In the data rows, 128 means zero.
Every row has a hidden score from 0 to 20. What is each row's score? 10 is about the middle. The score is a weighted sum of the row's numbers plus the product of two more (or one squared), each taken from its middle value.
128 148 125 118 132 120 134 150 128 114 106 140 109 123 133 108 155 128 139 116 105 130 104 >> 9
122 144 125 119 139 120 137 157 132 121 106 151 125 131 129 105 144 122 147 106 107 140 102 >> 10
133 143 114 182 130 113 150 167 131 153 162 121 126 152 98 128 136 172 119 135 134 122 131 >> 8
96 142 123 144 132 102 107 122 137 125 128 139 121 135 141 134 135 107 130 130 136 142 106 >> 12
125 142 148 153 107 166 134 143 111 91 134 147 121 97 149 142 119 125 109 128 140 121 150 >> 8
126 101 142 113 152 139 140 116 129 150 124 107 144 108 105 132 122 127 152 129 151 126 140 >> 9
118 149 148 134 122 132 115 115 88 78 79 160 102 84 125 109 130 100 106 82 68 140 104 >> 8
154 163 135 135 168 127 152 108 130 121 146 147 127 115 113 137 121 138 142 110 135 133 121 >> 7
132 131 140 140 139 133 121 110 149 138 123 116 111 137 96 130 122 147 90 116 142 127 133 >> 7
127 114 133 149 116 172 147 132 153 168 130 142 151 167 143 159 121 116 161 174 145 95 160 >> 13
117 134 144 133 107 153 115 135 117 98 133 151 150 109 137 133 111 109 114 141 144 151 143 >> 10
99 129 148 144 106 135 130 113 141 125 149 125 121 112 118 139 121 125 128 158 127 109 111 >> 9
119 143 126 122 142 127 135 150 131 123 101 137 119 118 119 110 150 130 153 109 104 140 107 >> 9
140 151 118 128 141 109 147 107 161 132 138 148 124 153 145 135 143 110 145 108 131 146 106 >> 9
119 143 133 111 144 114 140 144 125 122 101 144 122 123 123 110 151 122 140 96 108 140 104 >> 8
155 134 132 159 122 81 100 126 96 102 155 164 124 152 95 107 116 120 68 169 141 104 121 >> 11
99 145 129 141 139 99 112 114 141 119 137 144 121 130 141 132 133 113 129 120 133 145 105 >> 11
74 121 163 147 129 123 117 94 120 93 120 149 97 114 160 139 128 112 117 154 114 144 114 >> 8
97 119 143 139 128 114 114 92 111 107 126 154 92 103 164 150 121 122 101 140 137 152 126 >> 11
126 166 104 163 131 115 129 139 158 167 158 120 112 161 103 121 152 129 124 112 145 144 114 >> 10
144 135 119 101 150 112 169 135 158 123 124 143 126 162 162 98 124 176 132 114 107 104 128 >> 7
123 140 123 129 137 119 145 153 129 119 106 149 120 134 132 116 162 125 148 96 106 137 112 >> 8
151 116 107 123 107 158 122 135 121 129 102 116 170 150 151 174 111 106 112 130 146 140 136 >> 13
142 87 157 96 82 155 98 115 89 158 181 59 139 166 137 61 0 212 94 174 193 101 185 >> 15
169 119 132 126 114 147 127 101 150 150 118 140 145 151 154 152 119 100 140 127 116 127 147 >> 12
164 109 147 131 100 131 131 134 147 143 138 125 168 127 116 154 106 135 143 143 130 115 144 >> 10
140 110 132 100 93 174 173 115 94 124 122 155 105 95 157 125 162 105 115 129 63 142 117 >> 17
123 102 148 118 157 124 135 120 125 157 136 122 146 101 121 140 129 124 160 124 149 133 140 >> 9
153 115 126 141 95 155 104 148 111 115 103 96 175 157 130 134 94 107 119 147 143 132 158 >> 12
86 91 161 143 154 96 170 171 155 132 144 125 150 109 110 105 111 172 73 184 122 65 114 >> 15
139 155 117 131 142 112 143 109 156 135 137 141 123 158 153 134 145 114 148 112 131 150 106 >> 10
134 167 106 164 132 118 124 129 153 168 160 121 101 159 101 116 159 124 120 109 139 140 121 >> 9
129 118 126 142 96 150 105 140 84 88 130 130 127 123 144 144 88 99 77 119 133 146 104 >> 14
128 93 133 115 140 138 123 116 115 158 132 118 137 107 113 127 120 126 155 135 158 152 149 >> 12
125 108 144 114 135 134 141 114 114 149 137 117 141 102 124 138 122 122 148 130 149 133 144 >> 9
127 160 100 167 128 115 124 137 152 162 165 123 111 168 100 130 164 125 126 111 138 133 108 >> 10
119 150 132 124 147 129 137 141 135 115 118 149 122 123 128 107 151 125 144 111 98 143 111 >> 8
119 99 146 117 152 138 130 118 133 151 119 111 141 110 114 132 115 114 151 133 149 125 148 >> 10
153 110 162 120 100 141 93 114 130 169 108 110 140 141 111 140 120 128 117 182 109 97 161 >> 11
128 165 110 165 130 115 128 145 157 176 158 121 109 160 110 129 154 125 125 103 140 135 114 >> 10
152 159 131 132 146 137 167 104 111 121 139 152 122 110 121 141 134 136 145 118 124 135 120 >> 8
139 117 147 91 161 131 132 101 125 147 122 136 150 119 151 136 140 120 162 123 121 146 133 >> 10
124 145 133 149 119 129 120 152 147 131 146 127 139 126 147 129 132 112 138 130 159 150 136 >> 11
128 160 98 161 135 121 125 135 152 167 156 125 105 166 106 123 155 126 125 110 147 141 116 >> 11
183 143 98 57 138 125 112 89 142 96 144 115 146 133 172 139 107 141 128 98 124 109 150 >> 11
122 100 151 113 153 140 128 132 111 147 128 117 138 106 106 134 123 121 147 136 148 130 151 >> 10
129 148 125 121 148 130 139 153 120 124 113 146 114 131 125 109 147 124 137 102 105 137 112 >> 10
81 112 57 96 172 134 103 170 75 126 181 155 108 134 123 96 148 166 132 188 128 124 124 >> 17
103 126 126 89 143 98 100 92 75 70 128 80 129 113 154 126 115 149 98 170 134 125 181 >> 7
93 146 128 140 137 95 108 124 132 121 127 139 122 130 139 134 138 112 127 122 142 140 100 >> 12
122 143 120 124 143 114 134 161 127 119 103 146 113 132 124 107 159 124 142 105 107 132 112 >> 9
152 137 130 131 111 118 116 128 181 140 171 117 97 159 77 119 135 180 132 123 116 132 132 >> 11
123 144 131 152 119 130 118 154 149 131 146 129 141 125 141 122 131 113 141 127 157 148 139 >> 11
152 143 131 172 117 149 152 116 107 146 115 157 83 137 125 149 154 104 82 138 131 127 128 >> 14
136 137 154 144 88 156 127 127 105 111 126 157 121 103 144 148 121 104 109 136 153 133 136 >> 11
150 81 152 117 83 180 100 114 120 118 108 112 141 102 129 157 101 115 100 174 116 109 168 >> 13
107 146 119 122 142 123 135 150 124 123 107 140 113 125 127 99 151 126 147 116 109 134 112 >> 9
109 128 135 135 100 115 127 131 139 130 137 112 132 132 123 141 131 129 118 156 141 131 114 >> 10
124 98 134 116 153 137 120 122 117 144 127 122 153 110 114 140 114 118 151 121 157 135 146 >> 11
93 143 127 144 136 99 110 120 141 121 133 139 127 137 144 134 133 114 124 119 132 141 97 >> 13
157 155 125 124 143 136 129 155 133 153 143 98 116 176 103 107 160 162 126 130 131 87 119 >> 9
124 146 128 127 149 121 137 156 132 121 109 141 117 118 129 108 151 132 141 104 96 136 106 >> 8
98 124 137 118 114 170 166 99 98 104 110 155 88 72 136 126 125 111 148 97 67 153 107 >> 12
125 142 118 124 144 121 139 148 128 116 101 142 109 138 121 116 154 126 145 103 109 142 111 >> 10
128 160 107 169 133 111 131 138 159 165 158 119 97 156 109 125 156 129 121 114 141 137 111 >> 9
93 126 121 84 130 130 115 119 114 113 142 119 145 123 176 151 114 139 68 139 106 82 143 >> 8
143 141 94 163 121 137 132 174 157 148 149 103 139 174 108 120 122 188 115 114 132 126 143 >> 9
163 98 53 152 129 152 136 73 148 83 165 207 63 179 73 131 136 145 74 174 170 125 121 >> 18
132 92 129 121 143 121 128 122 118 153 123 128 134 109 106 137 121 123 160 126 150 129 138 >> 11
119 142 131 118 143 104 130 152 124 111 107 144 114 124 128 115 155 126 130 102 101 144 101 >> 9
128 147 124 150 125 128 118 155 146 129 150 129 138 126 141 122 133 116 141 128 157 150 138 >> 10
98 141 129 137 134 97 113 116 143 128 134 141 124 136 138 138 137 113 124 122 129 144 101 >> 11
132 146 127 117 136 118 136 147 121 123 105 147 124 121 136 111 144 123 144 104 98 136 112 >> 9
128 117 119 89 146 103 123 72 134 104 148 77 146 125 167 152 89 141 112 101 113 117 155 >> 5
117 132 155 134 126 137 128 112 103 125 118 122 137 122 131 167 145 77 86 94 131 150 120 >> 7
127 117 111 142 106 158 109 136 126 129 109 100 188 143 153 129 92 116 110 139 139 145 138 >> 19
171 119 139 122 117 136 141 103 146 147 106 133 155 155 148 148 129 112 142 122 116 126 139 >> 10
136 100 134 114 150 137 131 116 115 163 123 114 139 106 113 128 126 125 142 141 150 125 153 >> 10
126 99 151 111 154 135 134 118 116 155 128 112 140 103 106 140 115 123 152 138 140 147 145 >> 10
125 102 140 114 152 137 126 118 110 151 125 116 145 100 116 129 117 118 148 122 148 127 146 >> 10
144 94 150 106 138 135 150 133 110 128 112 121 192 134 122 99 60 182 139 198 119 48 135 >> 18
126 144 127 124 149 112 134 155 121 118 106 142 119 124 132 107 140 117 141 109 110 139 110 >> 10
109 143 103 139 110 109 123 152 137 116 129 115 112 168 105 97 170 171 111 85 143 107 146 >> 3
215 92 170 92 109 139 105 82 136 104 127 111 81 130 134 29 79 141 60 201 144 46 216 >> 13
123 153 142 147 156 113 126 120 98 102 146 133 126 101 114 145 134 135 121 145 147 134 125 >> 7
96 128 152 145 141 121 117 98 107 112 116 176 95 103 128 152 131 119 106 135 120 158 123 >> 11
161 130 71 70 133 99 136 81 148 130 155 81 173 121 164 149 89 135 121 100 110 145 136 >> 8
121 143 140 122 143 119 129 148 121 127 107 143 116 128 128 111 149 128 150 110 100 144 110 >> 10
125 150 131 148 123 131 121 153 145 133 148 129 135 126 144 122 135 117 142 130 162 150 130 >> 11
149 125 156 141 86 162 141 121 141 162 87 124 152 131 91 158 117 119 111 155 123 93 165 >> 7
134 160 102 164 134 112 124 130 148 168 156 122 104 162 105 135 155 122 116 113 149 133 105 >> 11
122 84 84 116 74 149 79 96 160 101 182 118 183 173 100 137 117 194 214 155 136 116 200 >> 9
129 148 114 122 142 115 140 145 119 118 119 145 123 127 129 105 145 123 151 104 107 145 103 >> 10
94 149 119 143 132 92 105 114 144 120 134 142 124 134 144 133 131 113 126 129 139 139 105 >> 12
103 143 125 138 141 104 111 126 145 123 132 134 120 130 140 128 131 114 127 126 136 144 99 >> 13
133 140 118 139 147 129 125 160 154 143 127 135 117 167 92 127 129 187 91 126 131 96 138 >> 8
93 141 120 139 136 96 109 122 142 121 127 138 124 130 142 134 129 113 124 125 136 136 99 >> 13
179 131 133 123 108 142 143 99 151 137 116 135 155 156 154 137 128 115 142 131 112 128 140 >> 9
122 142 131 122 144 116 132 147 120 115 109 147 118 129 125 110 151 141 137 112 117 151 104 >> 9
125 126 153 128 114 147 132 194 146 127 136 128 148 142 142 115 123 161 133 130 143 110 169 >> 8
162 158 130 130 153 128 161 102 106 123 150 148 112 121 112 135 140 135 152 114 141 143 107 >> 10
89 143 125 147 141 98 112 126 137 124 138 138 117 128 140 131 137 109 130 124 136 140 102 >> 12
133 115 114 87 127 76 88 91 128 94 141 104 175 80 174 132 98 129 94 118 123 103 143 >> 6
127 124 128 109 129 101 124 168 117 125 134 113 147 137 118 83 119 151 114 147 114 120 123 >> 11
96 126 152 142 112 117 140 122 136 135 144 114 133 124 119 129 126 121 127 163 145 110 111 >> 12
107 122 112 126 127 128 132 142 144 173 155 101 106 164 131 97 139 173 128 122 137 101 140 >> 9
98 146 135 145 129 96 105 120 140 124 130 137 119 140 140 133 131 110 126 126 141 142 107 >> 12
131 102 148 113 148 131 127 125 118 145 120 112 129 108 112 130 121 130 157 131 146 125 143 >> 10
124 144 121 123 144 123 134 144 122 126 112 155 116 135 140 113 150 126 144 110 100 139 108 >> 11
125 149 128 148 124 126 118 154 148 132 153 124 137 126 148 124 135 114 140 125 161 148 138 >> 10
106 120 143 174 109 128 114 138 157 92 112 103 115 125 93 157 156 131 86 111 165 137 108 >> 5
68 88 225 124 102 188 160 91 163 156 141 159 138 96 93 175 152 109 112 200 132 120 115 >> 12
110 107 86 144 91 119 108 102 78 95 90 53 106 78 102 172 74 58 99 182 146 96 137 >> 11
127 94 145 110 152 137 117 107 123 159 128 113 145 112 107 125 127 120 150 132 142 125 148 >> 10
169 106 101 104 150 159 148 105 140 130 219 66 95 100 130 126 54 132 101 114 188 49 130 >> 9
130 98 141 120 154 139 126 116 122 156 133 120 143 117 118 136 121 125 149 128 145 126 153 >> 10
143 92 180 119 87 162 119 142 131 120 89 123 140 92 105 152 106 121 136 162 90 105 140 >> 12
91 140 119 145 134 98 108 122 145 124 136 142 128 127 144 138 131 110 127 125 133 148 100 >> 13
120 147 128 130 146 118 135 155 126 121 104 142 114 134 130 104 142 121 145 104 105 150 117 >> 10
127 150 124 123 147 120 138 151 125 116 106 143 124 124 127 105 141 121 138 95 109 140 109 >> 8
117 119 80 159 239 65 134 43 117 82 125 118 159 169 160 123 98 143 51 71 158 164 107 >> 17
109 140 159 142 115 115 141 132 145 136 136 117 116 134 108 145 128 136 120 155 142 126 116 >> 8
127 103 139 116 156 134 126 116 128 142 126 114 141 101 128 136 122 128 148 128 153 130 152 >> 9
119 144 126 122 138 128 136 146 123 111 108 151 116 135 126 105 139 120 145 101 102 137 104 >> 10
146 139 134 154 93 161 143 111 151 154 108 133 142 142 106 144 112 121 133 136 161 87 175 >> 6
112 126 97 146 122 134 133 163 126 147 144 117 120 168 118 93 152 201 100 129 142 114 127 >> 9
105 115 172 119 122 172 135 113 92 132 87 188 118 75 146 118 130 105 122 141 80 137 108 >> 11
124 148 127 146 127 131 119 155 144 131 153 125 139 133 138 125 136 109 141 132 164 149 135 >> 12
125 99 143 111 147 142 120 125 113 156 122 116 136 97 118 135 119 123 150 133 150 137 138 >> 12
95 144 127 140 133 94 111 117 144 123 131 136 121 132 144 136 138 111 128 119 139 141 106 >> 11
125 90 145 104 147 136 121 113 122 149 126 114 128 107 118 137 125 125 150 133 149 131 146 >> 11
91 103 150 134 75 108 89 138 146 130 78 173 153 94 94 134 118 90 130 172 107 123 154 >> 10
119 143 113 114 142 127 127 146 129 112 105 144 115 125 131 112 160 131 135 111 96 147 101 >> 9
115 150 130 125 144 118 137 152 126 114 107 148 119 128 120 103 148 128 145 105 101 143 108 >> 8
168 114 129 115 115 143 139 102 144 138 109 138 153 151 151 153 124 114 133 126 118 122 145 >> 11
119 144 126 130 146 124 139 144 119 116 99 147 114 128 125 110 148 127 146 107 105 137 102 >> 9
122 106 137 113 142 133 125 113 115 155 124 110 137 105 111 138 114 119 156 149 149 124 148 >> 11
126 145 131 124 140 118 131 144 125 128 100 145 117 124 131 104 161 127 143 108 102 136 103 >> 9
125 138 124 128 138 117 138 143 121 126 105 143 117 130 141 106 160 119 150 108 110 133 107 >> 9
171 109 109 75 142 119 107 93 146 107 155 121 163 149 176 134 128 183 101 114 116 131 157 >> 9
125 141 130 120 137 122 141 149 122 128 102 154 117 129 126 112 153 122 141 105 99 136 107 >> 10
105 114 127 147 79 133 128 119 70 85 139 142 133 99 133 135 125 132 100 110 156 134 127 >> 7
121 146 111 117 148 116 135 148 120 121 103 157 110 124 131 108 143 127 140 101 101 145 114 >> 11
95 141 127 144 142 105 110 119 136 122 133 135 125 133 139 141 136 116 129 120 134 139 105 >> 11
120 142 126 119 137 127 125 148 127 111 109 141 119 125 126 111 152 123 141 99 109 144 99 >> 9
92 120 137 129 142 76 131 159 136 110 107 145 142 167 143 119 104 171 98 132 132 100 103 >> 13
119 140 125 120 137 136 143 149 124 119 107 150 114 134 125 112 151 120 153 113 96 135 101 >> 10
121 109 130 104 134 138 107 134 88 134 121 100 168 108 133 133 119 114 141 126 141 156 138 >> 12
129 119 94 79 85 140 78 80 92 104 144 96 149 102 151 137 110 128 102 168 99 101 143 >> 9
112 145 112 114 145 124 146 154 129 124 107 144 111 119 128 113 143 116 143 110 111 140 111 >> 10
136 162 108 162 127 120 125 134 157 165 166 117 101 169 103 133 161 126 121 115 151 142 117 >> 10
124 127 116 159 122 168 173 124 176 137 121 97 117 202 111 116 89 123 122 137 150 113 167 >> 8
136 157 106 160 128 115 131 132 156 170 160 121 107 158 105 132 153 133 119 110 148 141 116 >> 9
121 138 120 134 143 125 146 144 140 119 91 145 128 117 124 113 154 121 141 100 116 139 109 >> 7
125 151 128 124 140 107 136 145 119 119 107 140 119 127 122 102 157 117 145 106 110 141 109 >> 8
132 107 139 119 140 140 129 117 120 158 131 116 136 106 110 125 121 126 155 135 146 146 146 >> 10
165 122 134 142 93 175 145 145 137 127 115 110 141 166 92 125 118 111 115 159 120 99 167 >> 10
171 138 75 85 176 110 131 82 143 68 135 107 151 122 160 111 118 138 120 103 152 109 145 >> 4
195 178 39 74 140 111 94 68 101 119 185 107 83 141 149 74 96 124 158 203 168 135 138 >> 19
102 87 174 106 131 143 119 121 107 133 116 120 157 90 129 143 126 130 145 171 122 118 143 >> 10
180 129 97 93 136 148 141 105 117 106 152 115 136 124 180 135 88 133 117 113 114 129 167 >> 17
154 102 131 139 102 153 158 153 151 140 129 126 132 152 129 150 112 114 148 144 134 98 163 >> 14
94 89 147 135 101 124 159 92 137 107 138 94 107 73 88 144 97 134 97 142 68 122 130 >> 5
132 99 140 105 150 139 124 120 121 156 137 118 135 107 127 133 124 120 150 130 138 134 148 >> 11
172 107 133 139 107 178 137 127 166 118 121 113 147 152 123 158 100 123 124 152 135 129 160 >> 12
139 77 74 64 107 132 74 143 47 106 137 91 196 120 102 144 70 131 72 120 142 119 151 >> 15
114 99 139 114 142 134 127 124 117 149 126 124 143 103 120 132 124 124 163 135 152 127 153 >> 10
107 78 124 96 50 129 131 180 118 139 98 136 102 131 96 86 138 226 156 145 91 87 159 >> 19
126 146 115 132 140 122 146 148 122 118 110 138 113 128 134 106 150 129 141 99 120 136 103 >> 8
124 149 130 123 148 123 144 144 125 122 107 147 121 129 122 108 158 129 144 118 110 138 106 >> 8
82 138 66 53 189 88 55 97 119 128 137 127 113 122 130 122 154 106 50 117 151 102 137 >> 13
123 90 144 107 146 134 121 117 126 150 131 121 138 109 113 132 125 117 151 131 147 132 140 >> 11
117 150 122 125 137 115 132 157 126 118 100 141 125 130 125 110 151 127 154 106 97 139 117 >> 9
153 117 146 139 121 153 142 131 126 117 99 116 143 137 114 129 101 116 135 116 160 124 183 >> 8
134 96 138 102 157 136 125 117 120 148 121 119 139 106 109 125 121 118 157 128 153 130 140 >> 11
